Rotation paths and how fast each direction turns (degrees per step):
Each turn is a multiple of 5 degrees from 10 to 175, or 0.
Each row of a path follows its step; steps can be skipped.

step 0: [ -3   2  11  -8  -1  -8  -1  -4  -8 -12  -8  10  -9 -18 -11  -9  15  16
   1  -1  20   1  15  -4   3  11 -12 -12   4  -2 -12  -3 -22 -21  13  -8
  13]
step 3: [ -9  17  10 -24 -18 -10 -24  -3  -6 -13 -14   9   5   1   0  -8   8  -4
   4   9 -10 -13   0  -3  -3  11  -3   2   4  -2 -21  -9 -15  11  -6   0
  13]
step 4: [  4   6  12 -10   9 -18  -2   7  -3  -8   0  -5 -10   6  14 -10 -13   3
   4   1   1  13  -8  14  23  13  12   0  31  -7  -4 -11 -12  -3  -5 -11
  11]
step 5: [  6  17  18  10  23   5  -7  23   2   5 -19  -8  -3  20  -2  -9  23   3
   0   9 -14   1 -11   5  -9   6   3  10   4  -6   5 -10  -7 -11  -4  -4
  -4]
step 6: [ -2  26  -5  -4  -7   4 -37  -2   1 -10   2   1  -9  14   4  -4  -7   1
  -4   4   4   8 -10  -4 -16   2   2  -7  -2   7   3 -30  -1  -6  12  -3
  -8]
step 7: [ 15   2   4  -4  -1   3  -4 -10  -4  -7  16  -6  -5  12   4 -14 -15  -4
  24  19  -3  -7 -16  19  -5  17   8  -9  -4   0  -1  -9 -10 -12 -17  13
   9]
step 8: [ -3   4  15   4  15   9  -8  15 -13   5   4   9  -4   0 -18  -5   1  10
   6  -5 -18   3   8  11  13  20   4 -14   9  18   4 -13   6 -17  -3  19
  -5]
step 9: [ 10  21  14 -13 -10  13   0   6   2  -1   8  11  -8  16 -12 -17  -9  -9
  -8   1 -12  16   9   7   6  -9 -16   6 -18   1  18 -11  -4  -7   6   1
  -6]
step 10: [  5   9  -6  -8  17  13   2  -6   7 -11   0   2 -12  14 -18   0 -33  14
  18   8   8  -4  -2   9   0   3 -11  -5  -8  -3 -11   3  -5  -1   2  -5
 -22]
step 11: [ -9  13   0 -12  10  -3  -9  -2   1  12  -9   0  10   5 -11   7  -5  11
  -2  17   9  -3  29  23  -2   9  -6 -13 -10  11   4   8  -4 -10 -18  15
   8]
step 13: [ 19  -6  -2  -8  -5   7   4  10  22   6 -32   9 -14  12 -13  -7   0   4
  19   9   7   2  -2   5   6   3 -16  -8  -4 -12   2   2   7  14  10   8
   7]
[-3 -6 -1 -7  3 -1 -3 -3 -2 -2 -3 -4  1 -1 -4  0  5 -3 -6  7 -3  8 -8 -3
 -1  2  2  2  5 -2 -2  2 -2  1  4  0  3]
25
[ -6   2  -2   2  -1   1  -2   3   1   5  -4  -3  -3  -4  -5  -1   8   3
  -3  -5  -2   4   1   0  -2   5   0  -4  -5   3  -3   1  -1  -1 -10  -1
  -3]
125
[  2  -2   3  -1  -4   2   1   2   0   2  -6   1   0   1   2  -2   2  -7
  -1  10  -1  -3   2   2   0   0   1   1 -10  -4   5   1   1  -2  -5  -4
   8]
175
[-3 -4 -6 -3 -4 -2 -4  0  0  1  2  3 -7  3 -1 -5 -7  2 -1  3  2 -8  1 -6
 -5  1  1 -2 -1 -2 -5  2 -8  2 -2  1  1]
100
[ -1   4  -7   3   6  -1   0  -2   2   0  -4 -10  -1   2   6  -2   4   3
  -2   3   9  -1   4   0  -2   0  -1   1  -1  -1   1  -3  -1  -6   4   1
   2]
60

step 0: [ 20 -10  -5  15   5  -2 -20 -13  14   6 -14  10  -8  -8 -10   3   6  14
   8 -10  -1  18  -9  -6  -9   0  15   2  -3   4 -13  -5   6 -16  -3  15
  10]
step 1: [ 21  17  -3 -14   0  17  -5  25   0  11  -3 -15  -9   5   7   3  -4  -3
  -5   9  -9  -1 -17   2  -7   4   0  -5 -16 -16   6  -2  21   3  -7  -9
 -10]
step 3: [  9   3   4  17   0  -5   0   0  19   7   7  20  22  21 -11   4 -22  -1
  -8  -3  -3   5 -20  -1   8  -6   1  13   1   6  -2   4   7   5  12   6
 -15]
step 5: [ 17   4  19   2 -13   1  21  17 -12   8   5 -15   2  -6  -1 -14   7  -2
  -3   3  13   5  -3  23  12  -9   0 -12   3   1   6  15  15  -2   7  12
  -2]
step 6: [  7   0   3  18  18  -6   0 -26  19  11   7 -15  -3   5   4 -13   3  22
  -9  11 -14   4   7  -7  -6  -4   3   4  13   0  -1 -10  -2 -13   8  13
   0]
step 7: [ 21   1   4  -6 -15  15   5  15  12 -22 -11   7  -3   1  -3  -9 -16   7
  -6  20   6  -2 -23 -12 -13   3  12   9  -2   2  -3  -8   1   9  -4   1
  -1]
step 8: [ 12   2   1 -17   8  -7   1   1 -11  -6 -16 -10  10 -12   8   7  11  21
 -16 -14 -16 -13  -5  24   1   4  -9  -3   2  14  14   3  -8  -4 -10  -5
  -6]
step 9: [  7  -5  -5  23  -6   6  -2  -2   5   8   1   1   7   7   9 -23   7   0
  -7 -23  19  -5  -6   2  16 -10   6  21 -11   8  -8  -1  12 -10   1  11
 -14]
step 10: [ 11  16  -4   1   6 -20 -19  -4   5  -1  -2  13   2  -6   8 -14  -8   6
 -10   2 -10  21 -10 -14  -9  22  -1  -9   4 -16  -1  -1  14 -11  -8  -2
   2]
step 11: [ 12  -8 -11   0 -16  18   8   4  -7   4   0 -24 -10  -5 -10  -8 -10   0
 -12   2   6  -3 -18   9  -4  10 -27  -8  -7   0   1  17   3  15  -6   1
   6]
step 12: [  3  -3  10  -5  -5 -11   8  -9   5  16  23  -1  19   6  -6 -12  22  18
  -2  -5 -19   4  -9   1   1  -6  -7   5   6  17 -10   0  -5  -9  12 -15
  -4]
[ 1  5  1 -5  0 -2  8 -2  0  2  2  5  3  9  2 -1  1 -1  1  4  3  4 -1  5
 -2  1  3  3 -5  0  5  1  8  5  0 -5 -2]
170
[  3   1  -4  -3  -1   1  -5   5  -5  -5  -3   3  -2   6   0  -1  -4  -5
   3   2  -6   2  -3   1 -10  -1  -3  -2  -1   2   2  -1  -1   0  -5   7
   5]
110
[ -1   2   0   6  -3  -3  -1  -5   3  -4   3  -2   6   0   0   0  -7  -1
  -1   2   2   1   1   3  -4   7   1   5   3 -10   2   0  -5   5   0   3
   3]
95
[ 1 -2  8 -4  1  3  2 -3  0  0  2 -3  1 -2  1  1 -6 -9  4  0  4 -4 -8 -3
  0 -2 -3  6 -1 -2  2  4  3 -6 -3  3 -3]
175
[ 3 -6 -6 -3 -3  0  3 -2  2 -8  0 -2 -1 -5  0  0  2  1  4  7 -5 -2  5  3
  0 -3  7  3  3  0  3  0  5 -3  1  4 -5]
45
[  1  -6  -1   0   1 -10  -2   4  -3  -2   0   2   0   3   0   4  -1  -5
  -6  -4   8  -2   3   3  -1   5  -1   0   3   3   0  -7   4  -3   2   2
  -4]
70
[  5  -2   3  -5   2   0   4   2   1   3   5 -11  -3   3  -7   2   0   3
   2   0  -1   0   0  -2  -7   4   5   0  -3   0  -5  -5  -4  -1   1  -1
   1]
65

step 0: [-25  -9  -8   2 -12 -16  -4 -21   6  14   9   0   2   6   1  -6 -11   8
 -11 -15  -3   3 -12 -16   2  -1 -14   0   4 -16  14 -29 -10 -18 -11 -12
  -9]
step 1: [-19  -1   9  -4  15  -2  -4 -16 -12 -14  -2   5  10   3  10 -20  -6   4
 -22   2 -15   2   8  14 -20  16  -6  11  15 -24   9  -8  -1  -6  -7  13
  15]
step 3: [ 24   6   0  -5  -1  11  18   9   0   4  -9 -18   1  -2 -21   8   1  10
 -13  -5  14 -17  -8 -26 -18  11   3  20  17   1   5   5   3  -1   8  -4
  15]
step 4: [ 18   6 -20   4   8  -2  26   6 -21 -15 -17   2   5 -14   1   5 -13   1
 -11   6  14   2   3 -11  -6  -2 -12   4  -3   4 -13  17 -12 -16  -5  -7
 -23]
step 5: [  2  21  -4  -1  27   3  14   0   3 -12  -3  -8 -23 -23  -1  13  -5 -25
  18   6   0   1  18   6  -7 -11   3 -18   3  10   6  -1   4 -11   0   3
  -3]
step 6: [  4  18  -5   0   9   9  -1 -19  22   4  17   9 -20  -5  -7  17   9 -12
   5   6  -2   0  -3  -7  15   7  17 -11 -23 -10 -17  23  -6  12  -3  -1
  -1]
step 7: [ 11  17  -4  14  -8 -24  -8   1   5   4  -7   1   5  -3   5 -13  11 -22
   4 -17  -6   4   6  -9  38  15  10   2 -14   0  -2   3   5   8  15  -9
   7]
step 8: [  1 -21   0  -6 -21 -12  -2  -7   8   4  -7  11   3  16   4  -3   3 -13
   6 -26  -4  24  22  14  11 -17  15  14  -3  -3   4   5  -3 -10   7   7
 -14]
step 9: [-28 -18  11  -2 -14   8   1 -13 -16  -1   6  11 -11  25 -12   1   2 -13
  -2  -3   1  19   0   3   8   0  -7 -12  11  14  20  -9 -16  14  10  -1
   8]
step 10: [ -5 -10  13   1 -25   8 -15   7  10   6  -8   0  -5   1  -9  -6   3  -3
 -13  24 -10   9 -10   9   3  15 -18   2  20 -14 -14 -19 -21   5 -10  10
   4]
step 12: [  7   9  19 -11   4 -15  -5  -2 -29 -12   8  -6  14  -5  -1  20  -3  17
  -4  -4  11  -7  -3   1 -14 -17   6  15  12  -9   3   2  -7  -2 -26  12
  14]
[  4   2   3  -4  -1   5  -3   0  -3 -10   1  -2   0  -2  -3  -4  -5   3
  -4  -5  -3  -7  -5  -1  -5   0   3  -4   4  -2  -1  -2   0  -1   0  -3
  -5]
35
[ 1  5  8  0 -1  0 -2  2  3  0 -4 -4  0 -5  3  4  3 -7  4 -1 -1  1  1  0
 -2  3  2  6  8 -1  6 -4  3  1 -5 -3  4]
160
[ 8 -3 -6  1 -1 -4  0 -4 -2  8  0 -5  5 -1 -1 -2 -1 -4  2 -1 -5  1 -6 -4
 -2  8 -1 -1  1  0  0 -1  1  1 -2  2 -6]
100
[ 6  3 -1 -5 -1 -1 -2  1  4 -3 -8  0 -4  4 -6 -1 -2 -6  2 -5  2  6  3  1
  3  2 -2 -7 -1  0 -1  7 -4  3 -2 -1  2]
25
[ 2 -2 -3 -3 -1  5 -4  2  6 -1  2 -4 -2 -1  2 -3  4  0 -1  6  2  4 -7 -8
  4  0  3 -1  4 -1 -7 -1  3  1  3 -3  7]
95

step 0: [ -1  11  11  30 -10   0   0  -4   0  -3   2  11   2   8 -11 -14  23  -6
   1   4  13  15   4  13  18   1   7   6  24   6  -6  15  -2 -12   1  10
   8]
step 2: [ 14   5   0 -15   0 -25   2   5  -3  14  -7   9  -6  18 -10 -15 -15 -13
  12  16  -8   2  22   3   4  14   6   6   1  -5   0 -17   8  12  12  14
   5]
step 3: [ 12   5 -17  -5  10  -7  -5   8 -29   3 -10   3  -6  -4  -8   9  -5 -11
   8  -3  27 -12  -6   5  -2  -6 -17   3   4 -15  16 -20   5   2   7 -16
  -5]
step 4: [ -7  -8 -10   4   3  -6   2  -4  -6 -10 -32  -9  -2   7   1  -7   4   7
 -19   6  26   6 -16  18   2  -7  20  11  12   3  -2 -11 -12  -4   8  10
   6]
step 5: [-28  -2  20  -9 -10  -5  -8   6  -1  -4  -8   8  11 -18   5   6   6  -2
   7   3   6  11 -26 -15  -6  -4   2   7  25  12  11   2  13  -7   7   2
  -2]
step 6: [ -4  15  13  -7  -2  -4  -7  -6  13 -14   3  10 -22  20 -20 -10   5  -4
  -4   6   0  22   5  -9 -22  13  -1  -7   5  11  10  13   0   0  17  10
   3]
step 7: [ -1   6  -2   4  19   3   6   5 -14  -4  37   5 -20   3  -8 -11   5   4
  21  20   7  -5  -4   5   2 -10  -6   8   2  -8  11   3  17   5   6   5
  -9]
step 8: [ 27  11 -10   2  25   0  15   1  -8   9 -14   4   1  -6  -1   0  12   4
 -11  14  12   6  11  16   9  13  12   2   9  -2  -1   9  21  -3  -3  15
   8]
step 11: [-13   6  -5   6 -12 -18   2   7  -2  14   4  18  -2   2   3  -8  -7  -7
  12   4  16  -4 -13  -3 -21  -5  -7  26 -12  -5   4 -11   0  -4  30   6
  -7]
step 13: [-17   7   1  -6 -13   9  -4   6  -7 -10  -3  -8 -12  -8   1  -4   1   7
  18   8  29  -3  -5   9  19   6  11 -16  18  -7  11  15   1   5   4  24
  -5]
step 14: [ -2   1  12 -10  12  -8   6   1   0  -1 -24  -4 -16   4 -22  -8  12   0
   6  13 -11  -2  -5 -22  -1   2   3  -3  26  -3  -9   4  22  13 -11   7
   9]
[  1  -2   0   4  -2   1   2  -4  -1   1   0  -2   1   5  -2 -11  -6  -3
  -6  -4   2   6   3  -2   0   5   9  -2   1  -1  -2  -1   3  -2   0   1
   0]
175
[ -3  -3 -10  -1   3  -3   7  -1  -1   0   3   0  -2  -2  -3   3  -4  -6
   7   0  -1   0  -2   3   0   7   2  -1  -1   6   3   4  -3   2  -3  -1
   5]
70
[ 3  2 -3  0 -4 -1 -1  4  3  2 -3 -4 -4  3  2  0 -1  5  0  0 -1  2 -1  4
 -1  4  3  0 -4 -1 -1  4 -9  0  8 10 -3]
160
[ 2 -1 -5  0  1 -1  3 -1  2  1 -7 -4 -5  1  0  4 -3  7  0 -3 -3  2 -8 -1
  6  2 -3 -1  4 -4 -2 -7  3 -7  1 -5  3]
65
[-4  2  3  0  7  2  8 -1 -4  0 -1 -2  0 -1  3  1  6 -4  0 -4  2  1  3  7
  3 -2  3  0 -4 -4 -2  1  0 -1 10 -6 -2]
85
